Rotation paths and how fast each direction turns (degrees per step):
Each turn is a multiple of 5 degrees from 10 to 175, or 0.
Each row of a path follows its step; steps can be skipped.
Rotation 1:
step 0: [  6  -1  12  18 -10  -6  15   2  14  -6  -8  -7   4  12  -3 -13   5  20
   2   1   2  -6  -7  -5 -22   1 -12  16   0  -1  11  -5]
step 1: [ -4   8   6   3   0  10   2  -4  -2   5   5  -3 -12   3 -24  -5 -11   7
 -10 -17  11  26 -13   6  -6   7   9 -13   0   6  11  -2]
step 2: [  3   5  -8 -10   2  -7  -1   1   5  12  17 -11  10   3   0  -3 -15  -1
   1  11   2  -7 -31  15  -5 -12  -4   3 -12   6  -7  13]
step 3: [  6   3 -14   1   2  12  11  -5   2 -14 -22   0   0  17   5  -7  -9   5
  -8  -8  -4  -5  -2  16  12 -17  -6  13   6  14   7  -6]
step 4: [  4   1  -2  -7   8   3  -6   1  -5   1  -6  19  -4  13 -35  14  -3  14
  12  -1  -9  -6  -1   1  -7   3 -14 -10   3   6  -4   2]
step 5: [  4 -20   2  -4  -4  -6   9 -19 -18   8   0  -6  -1   7   9   6  -8 -14
  19  -5   6  -3 -15   2  -9  -4   1  -9  20   2   1   4]
step 6: [ -8 -19  -8  17   7  15  12   9  -4  -7  -9 -14   7 -16 -13   0   3   2
 -10  -2  -6 -12 -15 -13   0  -6   1  12  10   6  -5   2]
step 7: [ -7   2  14   0 -14   8 -11  -2  -3  -4   4  -9   1   8 -13  21  -4   2
   5   4   0   6   8 -15  -4 -17   9   2  -8  28  11  -4]
step 8: [-10   0 -17  -2  -5 -10  11  -1  13  -2  15  -4   4   7 -10   6 -11  -2
  27  -3  -3   4  -7   0  -3  -4  16  15   5 -17   6  -9]
step 9: [-10  -8  -2   5   0   2  -3  21 -10 -18 -15  -2   6  20   3  -8   4  -1
 -10   9   2   5 -17  11 -16   0  15  -5   0  -2   4  -8]
step 10: [  6  -8   1  13  19  10 -23  18   9   8   1 -12  -4   3  -3   1 -20   1
  14  -5  -4   7   2   7   2   1  -8  -8  -4   8  14   0]
Directions:
[ 4 -7 -3  4  1 -4  0 -1  4 -2 -5  4 -1  4 -1  1 -2 -5  1  3 -4 -2  3  3
  3  4 -1 -7 -3  1 -2  0]	60
[-6  1  5  0  0  1 -5  3  0 -3  4  4 -2  0 -5  2  1  2 -7 -4  0 -6 -1  2
  2  1  2 -7  1  4  0 -2]	130
[-1 -3  3 -3  1 -8 -2 -5  3 -1  4 -8  0  2  4 -1 -3  1  3 -5 -1 -7  1  2
  1 -2 -2  2  0 -3 -2 -1]	130
[ 3  7  3 -2 -5  2  4  0  2 -8  2  3 -1  4 -2  5  0  0  4  4 -3 -3  2  1
  3  1 -3  4  2 -3 -2 -6]	85
[-5 -5  0  1  0 -5  5  2  1  0  4  8  2  1  6 -4  0  1  0  3  2  0 -6 -1
  5  0 -2  4  4  4 -1 -3]	120
[-1  5  1 -1  6 -4  2 -1  0  1  2  3 -1 -5  7  0  6 -3 -4  1  1  0  9 -2
  2  0 -2 -3 -3 -4 -4 -1]	0
[-1  2  5  4  5  2 -3  3  5 -7 -7 -2  4  0  1 -3  2  0  0 -1  2  0  3 -2
  1 -3 -7  3  1  4  3  3]	110
Rotation 2:
step 0: [ -3  -1 -11 -11  -6   2  -4   5   5 -15  -7  12  -9  -8 -13   7   8   0
  -3  10  -7  -3  -9 -12   0  -2  -3 -11   3  11   3  27]
step 1: [  5 -22 -15  -1  -1   3 -14  11   5  11 -15   3   4  -7   7   7  -3   5
   6  16  -9   3   9  10   2  -2  -2  15   1   4   0  14]
step 2: [-15  -5   7 -10   6  -6   4   0  14   0   4  -7  -8  -6  -1   1  -5   8
   6  17   2  -1  -8 -11  -6 -10 -14  16 -12   1  10  15]
step 3: [  9 -18   7   2  13  11   3  11  14 -17  -4   1  -1   0  16   9   1  11
   3   1  -2  -6 -10  -5  -6   4  10  -2  -3  11  -4  16]
step 4: [  5 -15  -9   3   4 -14  -7  -1   1   4  -9   8   0  -3 -14 -10   2   6
  15   2  10  -9 -12  -3  -9   8  -8   2  -2  20   6  17]
step 5: [  5   0  -9  -9  -3   8  -8  -4  14   0  -1  -3 -23 -13  -7   5  -4   4
   1   5 -11  -2   3  -7  -5  -9   3   9  10  16 -11  21]
step 6: [ -2 -19  -2   3  10  -9   7   3   1   4 -14 -13   0 -10  -2   7  -7   5
  -2  14  -4   6  -8   7   8   8  10  14   1  -1   6  23]
step 7: [ -1  -7  -6 -13   1  -3   8  13  -1 -16  16  -1  -5  -9   5   1   1  10
   2  16  11  -9   1 -12  -6   8 -11  11   2  11   6  15]
step 8: [  0 -21  -8  12   2  18  -7  17  12   0   3  -5   0 -12  -3  -1   5   0
  10  -1  -6  -9 -13  -2   0  -1   9   5  -8  16   4   7]
step 9: [  5  -4  -7  -2   7   0   7  -6   2   0 -23   5   0 -13 -14   3   0  -1
  -1   9  10  -1  -5 -17 -12 -11  -2  11  -4  16  11  13]
step 10: [ 10  -6  -1   0  -1   7   0  -3  15   0   2   8  -6 -13   4  -3  -6   4
   3  23   3 -10   9   3   2   2  13   6  -5   2 -14  26]
Directions:
[ 2 -8  7 -1 -2  2 -4 -3 -3  4  0  0  5 -2 -4 -1  2  3 -3 -1 -1  3 -5  1
  4  5 -1  4 -3  0 -4 -2]	155
[ 4  6  1 -2 -2  0 -6 -2  6  2  3 -3 -3 -2  1 -1  2  0  6  6  5 -4 -1  0
  5  4 -3  2  0 -1  0 -5]	130
[ 4  2 -2  4 -1 -4  3  7 -8  1  4 -6 -4 -6 -4  2  1 -1 -4  0 -2 -1 -2 -2
  1  3  3  2  2  2  0 -3]	40
[-2 -2 -6  5 -1 -1 -4  1 -2 -1  5  8 -2  5  1 -5 -3 -1 -1  2 -3 -2 -1  1
  2  0 -3  7  2  3 -2 -3]	110
Rotation 3:
step 0: [  4   3  -2  11   9   2  -8 -13   0   7   1  -7 -21   9 -12 -23   5   4
 -16 -10   7 -10  -9  -1  -1  -1  14   9   2  -4   4   5]
step 1: [-11  14  11  19   2   3  -7  13  -6   3  -2   3  13  -5   3  10 -10  -6
  12  16   0  11   1 -12  -4   7 -16  -1  10   5  -5   1]
step 2: [  8  -4 -11  -8 -10  -9   3 -10  -8 -11   5  -6  -2   2  -6   4  -1  11
 -18  -3  -7 -19 -10  -2 -13   1  18  12  11  -1 -12   5]
step 3: [-10  -3  21   2   1  -8   0   7  -6  29   6  10  -6   7   9  -3  -4  -7
  13   7  -1   4  -8   5   7  18  -1  -4   3  -3  10  -2]
step 4: [ -8  10 -19   8   4   2  -1  -9   5  -5   3 -11   1 -11   4  -9   5  21
  -9   9   5   9   2  -3  -9 -12  13   5   9  -9  -5  16]
step 5: [  9 -17  22   2  -1   6  -1  14  -5   0   5  12  -7  10  -5   1  -4  -8
   7  12 -12  -7   8  -6   8   5  -9   3  15  -6 -16  -1]
step 6: [ -7   2 -23   0   3 -13   5 -20  -3   5   1 -11   6   8  13 -11 -14  10
   8  -3 -10  -5  -7  10 -12  -1  -3  13   1   3   7   1]
step 7: [  4 -10  29  -4   0   3 -11  -1 -16  -2   4   1  -4   2   6  -2  18   7
  -2  10   8  11  -5 -12   8   2  -4  -9  -2  -4   4  18]
step 8: [ -3   4 -10  -5  -7  10  -2  -6  23   9   0  -1  19  10  -3  -2 -16   7
   3  -1   7  -1  13   5 -12  -3   1  18  13 -11  -5   0]
step 9: [  6 -18   1   0   3   7   4  -7 -12   8   0  -3 -18   2   3  -1   9   0
 -14  12 -11  -3 -12 -11  -6   2 -23 -16   5  -1   2  -9]
step 10: [ -2  17  -2   0   0  -9 -30 -11   1   0  -6  -3  10   9   1 -16  -7  -3
  10  -4   2   5   1   1  -2   9   4  13 -12 -12 -11   2]
Directions:
[ 2 -4 -2 -3 -2  3 -2 -3 -3 -4  2 -4 -5 -1 -5 -2  4  1  2  3 -1 -4 -1 -6
 -1 -3  6 -6  2  3  4 -1]	155
[-3 -3 -6  1 -1  3 -4  2  2 -3  2 -2 -3  0 -1  1 -2  5  3  1  6 -2 -3  5
 -6 -1  2  7 -7  1 -2 -1]	170
[-2 -2 -7  6 -5 -4  2 -5  4 -3  0  7  0  8 -1 -1  1  1 -3 -4  1  2  0 -4
  1 -1  3 -1 -1 -1  0  2]	175
Rotation 4:
step 0: [  2  13   2   4  -2  -6  -3 -15 -15 -12   9   1   0   5   1  14  12  -2
   1   9  -6   4  -2   2  -1  -5 -20  -1  22  -3  -2  14]
step 1: [  5  11  -7   9   7   3  -8 -11 -24  -6 -17  -6   1  -5  -2  -8  11  -6
   2  -6  -4   8  12   0  -2   0 -13  -8   5 -16   0   7]
step 2: [ -3 -16  12  -1   4  -4  -5   7 -17  -7 -10  -1  -2  -8   4  -3  11 -12
   0   2  -4  16  -8   4  -1  -1 -14 -13   0  -6 -14  17]
step 3: [ -5  -3   6  -1   9 -16 -10  -2 -17 -12   6   1   7  -6  10   4   6  -1
   6   0 -10   3   9  -8  13 -16   6  -6  15  -3 -14  12]
step 4: [ -1  17   5   2   7  -3   3   2  -4   2 -12  10  16  -7  -3  -3  11   8
 -10  -2 -11  14   8 -13  -3  -4   0 -11  10 -11 -17  11]
step 5: [ 16   7  13 -14   4  -1  -3   3   5 -15   1  -2   3   1   3  -9   5   4
   4   2 -11  20   0  -4   8  10 -11  -2   5  -8 -10  20]
step 6: [  4   2  -1  -8   6  -8 -10  -8  -1   4   5 -11  10 -11   0  -8  -4  -4
   6   4  -8  -8  13  -3   9   2 -16   3   8 -19 -24   9]
step 7: [ 17  -4  -3   8  -9  -2   4   4  -1  11  -5  -3   5 -11 -13  10  -2  -4
  -4  10 -13  11   8   0   2  -7  -8  -6  15  -9 -13  19]
step 8: [  9  -3  -1   5 -15   6 -15  -8  -9  -9   3 -10  14   7   5  -1   4   7
   0  -2  -9   9   0   7  -2   6   0   1  21  -8  -6  22]
step 9: [  3   8   2  -1  -9   5  -5  -3 -23   7   0   4  -2  -8  14  -8   7  -6
   5   9 -15   0   5   0 -13   7  -4   5   9 -21 -12   7]
step 10: [  8 -17  -9   7   2  -1   5   2  -5  -6  -5   1 -14  -8   9 -13   1   2
  10   0 -20  11   3  -6  -8  -6  -6 -11  13  -8 -12  12]
Directions:
[-6  4  5  1  8 -4 -3  4 -2 -1  1 -3  1 -5 -3  1  1  1  0 -5 -1  3  0 -6
  2  1  2 -2 -6  4  2  4]	35
[-4  4 -4  0 -2 -3 -4  4  3 -2 -4  1  2  5 -5 -2  3  1 -4  3  1  5  3  0
 -1  3  2  1  6 -2  8  1]	100
[ 1  7 -2  0  1 -1 -5  3 -4  6  4  1 -6  1 -2 -3  1  0 -2 -1  0 -4  0 -4
  2 -7 -1  3  5 -3 -2 -5]	125
[ 9  1  1 -2  0 -1  2  3 -2 -5  1  2 -7  1  0  5 -2 -3  5  3 -3  3  4 -1
  4 -2  4  2  0  2  6  2]	155
[  0  -3   1   4  -6   3  -6   2 -10   3  -1  -6   3  -4   0   2   0  -5
   0   0   2   2  -1   5   0  -3   2  -1   0   0   5   0]	55
[ 1  5 -1 10  1 -3  1 -3  0  1 -1  2  0 -1 -2 -3 -5 -1  4  6  0  4  4  0
 -2  0  3 -6 -3 -1 -2 -4]	125
Rotation 5:
step 0: [  7  -7  15 -14  -1  -8  -8   2   6 -13 -13  -9  16 -11 -19   0   0  11
   6  -6  11 -14   4 -17   2  -2  -4   0   7   2   2  -7]
step 1: [ -1  16   1 -13  13   1  -2   7   7 -10  -9  -7  12   7   0  13  -7  19
 -13  18   4   0   5  -1   3  13  -1  -2 -11  -2   2 -14]
step 2: [ -6   1  18   1  -6 -22   2   9  17  -5  -7 -21   2   5  -3  11  13  15
  -3  -1  15   0   0   5   1  -4  -6   3  -3  -5  -5   4]
step 3: [ 15  16   9 -19  -1   4   0   8   7   4 -15  -4   1 -15  -7  -5  10  18
  -2   8   4 -12  20  -1   4  -1  -6  -3   6  -4  -2  -6]
step 4: [  5  10   9 -16   3 -14  12  -5   0   5  -1 -17  22   4 -11   8 -14   8
 -10   9   9  -4  -4   7  -8  -8  -6   5  -9  -6   2  -5]
step 5: [  4   4  18   1  -2 -15  -1  -1  19   1 -10   0  -4   2 -23   5   0   6
  -8   8   4  -2  16 -10   2  15  -1   1 -11  -6 -12   5]
step 6: [  4  28   3  -5 -19   5   5   7  11   7   1 -10   1   9  -9   6   5  17
  -7  13  -2  -2   9   7  -6  -9   1   9   2  -4   8  -2]
step 7: [  7   2   9  -1   1  -8   9  -7  14   9  -4 -11  13  -3 -26   2  -3   2
  -6  -5   6  -3   8   1  -5  -8 -25  -7   9   4   2   7]
step 8: [  0  20  10  -6  16   1  -7  -6   8   8 -11   4  -1   7 -23  -6  -6   8
 -10   3  -7  -7  13   3  -3   0   8   4 -16  -3   9  -3]
step 9: [ -2  13  10  17   0 -10   4  -6   2   8  15 -14  -3   7 -17  20   4  10
 -18   6   6  -5   2  -3  -3  -6   0  11   8  -4   2   2]
step 10: [  0  14  10   9   0  12  -7  -1  13  19  -8  -7   5  -9 -24   2   5   6
  18  -4   0  -1  16  -7  -2   1  -8   3   3   6   0  -6]
Directions:
[ 2  0 -2 -4 -3  2  2  3  3 -3 -2 -5  2 -5  6  0 -1  2 -2 -4  6 -4 -3  1
  4  4  2 -1 -4 -3 -6 -1]	25
[ 4  2 -1  5 -1 -1  2 -2 -4  2  5 -4  2  3  5  5 -5  3 -2  4  3  3 -3  4
  1  1 -5 -6  2  3  1 -2]	140
[-4  2 -5  1 -6  3 -1 -2 -3  0 -1 -3 -1 -1  1  0  3  4  6 -1  0 -3  6  0
 -2 -7 -5 -4  3 -4 -4  2]	100
[ 0 -3 -8 -1  3 -6  0  5  1  1  3 -5  1 -2 -1  5  0 -3 -1 -2 -1  3 -2 -1
 -2 -3 -6  8 -1 -2 -2  3]	145
[-1  2 -1  5 -1 -3 -2  3  0  0  4  5  7 -4 -2 -3  6  3  0  2  2 -5 -2  1
 -1  4 -6 -1 -6 -5  5  0]	0
